One vector is turned by the same rotation once a step. Each row is the vector after some number of steps, and that number follows the row.
The counts run from 0 to 456.
[  7  -3   4 -14   1   1  -2   2   6  13  -4  -2  -6  -5   6  25   7   5
  15  -3   0 -19  25  -1  -4  -5   4 -13   8   0  -8   5]	265
[ -3  -3  -9  -6  -3  -5  10  10 -18  10  -5 -11   0  -1   5   0   0 -11
  10  23  12 -13  10  -6   8 -22   1  -1   6  12  -4   5]	386
[ 22   1   0 -23 -16  -3   1   1   6 -13  -1  -1  -6  -3   7  -4   0  -4
   6  -5 -10 -17  17   0  10  -6   6  12   8  -9   1   6]	54
[ 18   9  -6 -24 -11   0  -5   2   1  -7  -4   4  -2   2   7 -14   8  -3
   2  -3  -4 -12  18  -4  -3 -16  -4   1  10 -21   4   7]	50
[  7 -18  -5 -10   4  -4  10  11  -4  -8  10 -10  11   4   4  11  16   5
  13  -6   3   3   0   1   0 -13 -18   5  11 -18  12   8]	371
[ 16 -11  -7  -5  -7 -10   9 -13   8  -9   9   0  -1  -9   0   1  11  -5
  12   0  -8  -5  16   2   3   5 -17  23   4  11 -11   9]	155
[  7  -4   6 -15  -1   2  -1   4   3  11  -5  -2  -4  -5   7  27   6   8
  15  -7  -4 -17  24  -1  -3  -4   5 -11   6  -1  -7   8]	266
[  7  -7  -4  -2   4 -19   6  -3  -8 -17  10  -8  -3 -14   7  -9 -12  -4
  15   0  -6 -15  13  -1   8  -5  -3  14   0  -2  12  15]	410
[ 11  -4 -10 -10 -15  -2  19   8  -3  -6   5 -16  -1   8  11  15   2 -12
   6   4 -11  -6  -8  -5   7 -15  -1  18  14  -2  -6   2]	90
[  6 -15  -2  -1   2  11  -2   2   8  -1   1  -5  13  -8   5  -1  12  -2
   6  20  -1  -4   4   9   1 -18 -12 -13 -11 -10  -7  24]	72
[ 29  -7 -17 -14 -12   0   4 -10   8 -11  11  -4  -9  -4   2  -8  -3   0
   9  -3   3 -13   5   2  13  -6  -7   7  12  -5  -5   9]	442
[  7  -3 -15   4  11   5  12 -12  10  -8   2 -16  -9  16   3  14  -4   2
   4  10 -10 -12  11   1 -11 -14  -6   5  -8   8  -1  15]	193
[  5  -2  -9   2  10  -6  14   4 -12 -10  -1  -6  -4   0  -3 -10  -2 -12
   0   2  -3   2  17  -2  -9 -13 -25  12   2 -19  10   9]	116
[  1   1  -5 -15  -4  -3  19  -9  -3   0  -5   6   9  -3 -10  -6   9  -6
   8   7   6  -3  18  16 -10 -18 -17   7  11   4   4  -7]	250
[  8  12   5 -14 -17  11   6  -4 -14   8 -13  -5  -2  -3  -4  12   3   0
  13  -6  -2  -7   8  -1  17 -12 -13   4  -6 -11 -13  11]	177
[ -4  -8 -10 -12  -6  -6  23   9 -15   1  -2 -12  14   3   8   8   4  -5
   9   8   4  -6  -2  -1   8 -22  -2  16   7  10   9   3]	381
[ -7  -2  -1  16   5   1  18   0   4  -3  -1  -9   2  -4   6  19  -6   4
  14  -6 -17 -15   4   2  -7  -8  -7  -7 -17  -6  -1  21]	201
[ 10 -13 -11  -6  -6 -13  14   3 -14 -18  13  -5   1   2   9  -1 -10   6
   8 -13  -8   4  13  -2   3  -3   0  12  10   6  10  16]	23
[  2  -3 -11  -3   6   4  -3  18 -18   9  -8  -5  -1  10  12   5   2   3
  -7   9   2  -6  23 -14  -7 -20  -4  -4  -1  -4  -4  17]	394
[  4  -9   1  11  -1   2  16  18 -18  -6  -6  -4  -4  -5  -3   3  -6  -5
   2  -5  -6   4  21  -3   5  -4 -20   5  -8 -17  -2  19]	111
[  3 -16 -14   6  -5  12  20  15  -7   6  -3 -11  -3  -1  10  17 -11  -3
  -3   3  -1  -5   6  -7   8 -12   2  -5  -4   6  -9  19]	101
[ 25  -2 -19 -16 -14   5   0  -4   2 -10   8   3   0   3  11  -5   3   5
  -3 -13  -5  -5   4  -2   0 -11 -10  11   9 -15  -4  11]	438
[ -3   3  -5  -3  -9  -8   3  11  -3   3 -10   9   8  -6   4 -22  13  -2
  10   9   2 -11  19  -5  -6 -14  -7 -18  -3  -3  -6  19]	40
[ 12  -5   0  -6  -8   5  -6  -5 -11   9  -1   7   0 -29   7  -2  -5  -5
   1  -6  -1  -4  23   0   4  -6 -11  -5   1 -14 -13  15]	142
[ -1  -4   4  -1  -1 -14   1 -13 -14  -8  10  -9   4   1  -4   5   5  -1
  22  25  -3  -1  13  10  -2 -16  -8   3   0  15  -4   8]	286
[ 12 -12  -7  -6  -7 -16  11   5 -16 -18  13  -5  -3   0   8  -1 -10   5
  11 -13  -8   2  15  -3   4  -1   0  11  11   3   8  16]	22
[  6 -14 -12   6  -8   5  19  13  -6   6   0 -14  -9  -3   8  15 -12  -8
   5   8   0 -11   4  -7  13  -9   5  -7   2   8 -12  15]	99
[  4  -3   5   5  -7 -10   6  16  12 -11   0   7   1  -4   1  -5  10   3
  15  -1 -10 -22  20   2  -8  -6  -6 -17  -2 -17   0   7]	332
[ 10  -5 -22  -9  -6   3  18   2  -1   0   7 -18  -3   9  12  10  -2 -11
   2  10  -2  -7  -9  -6   1 -22   2   6  15   2  -2   5]	93
[  9  -6  -9   3 -10  -5  10  -3  -6 -15   3   1  -5   6  -7 -16 -14   3
   4  17   0  -9  25   7   2 -17  -2 -10  -2  13   1   8]	319
[  6   0  -6   2   8 -13  14   2  -9  -9   2  -7 -10  -5  -5 -13  -2 -18
   8   6  -3  -5  18  -4  -5 -10 -20  12   7 -16   7   5]	118
[ -8  -2  -1   5  -5 -14   7   2  -8  -5   3  -5   9  13   8  14  13   5
  14  14 -15  -4   9   0 -13 -14  -5   4  -5  18 -10  11]	291
[ 11  -8 -23   7  -2   0  11  -7   7   3  10   4  -9   1   7   7  -8   1
  -1   1  -4  -9  17   1 -22 -11  -3 -16  13   5 -13   3]	228
[ 10   7  -5 -10 -16  -6   4  -4 -20  -6   7  -5  -6   1   1  -3 -16   9
  15  -9  -2  -7   8  -3   7 -20   0 -16   9 -10   7   7]	308
[ 22   6  -1 -24 -12  -5  -5   0   4 -10  -2   1  -7  -3   6 -11   3  -6
   7  -2  -5 -15  18  -3   6 -10   1   4  11 -17   1   5]	52
[ -4  -2  -6   7 -10 -13   3   3  -4   2  -1   5   9 -20  14 -15   2  -8
  11  14  -6 -20   9  -1   1 -11  -2  -1  -7   8 -13  17]	421
[ 13  -6   1  -6 -10   6  -5  -4 -12   6  -1   8   0 -28   6   1  -5  -4
   0  -9  -4  -3  23   1   5  -3 -13   1   0 -12 -14  15]	143
[  4 -10   1  12   0   2  13  17 -18  -4  -6  -6  -7  -6  -4   2  -7  -6
   4  -1  -3   2  20  -3   7  -4 -18   0  -8 -17  -4  19]	110
[ -3 -12  -8   3 -10 -15  19   7  -4  -7   1   2   8 -10   4 -14  -2  -1
  16   5  -2 -10  15  -1   6  -5   1  -3  -2  21   1  20]	32
[  2 -15 -17   7   1  15  17  14 -10   6  -3 -11   0   1   9  11 -10   0
  -7   4   2   0   7  -6   2 -18  -4  -9  -5  -1  -4  22]	103
[ -2   6   1   1 -14 -13   4  11 -13   0   3  -4  -2   7  11  16   5   9
  21  -9 -14 -12   7 -14  -3 -11   1 -15   3  -6  -8  13]	300
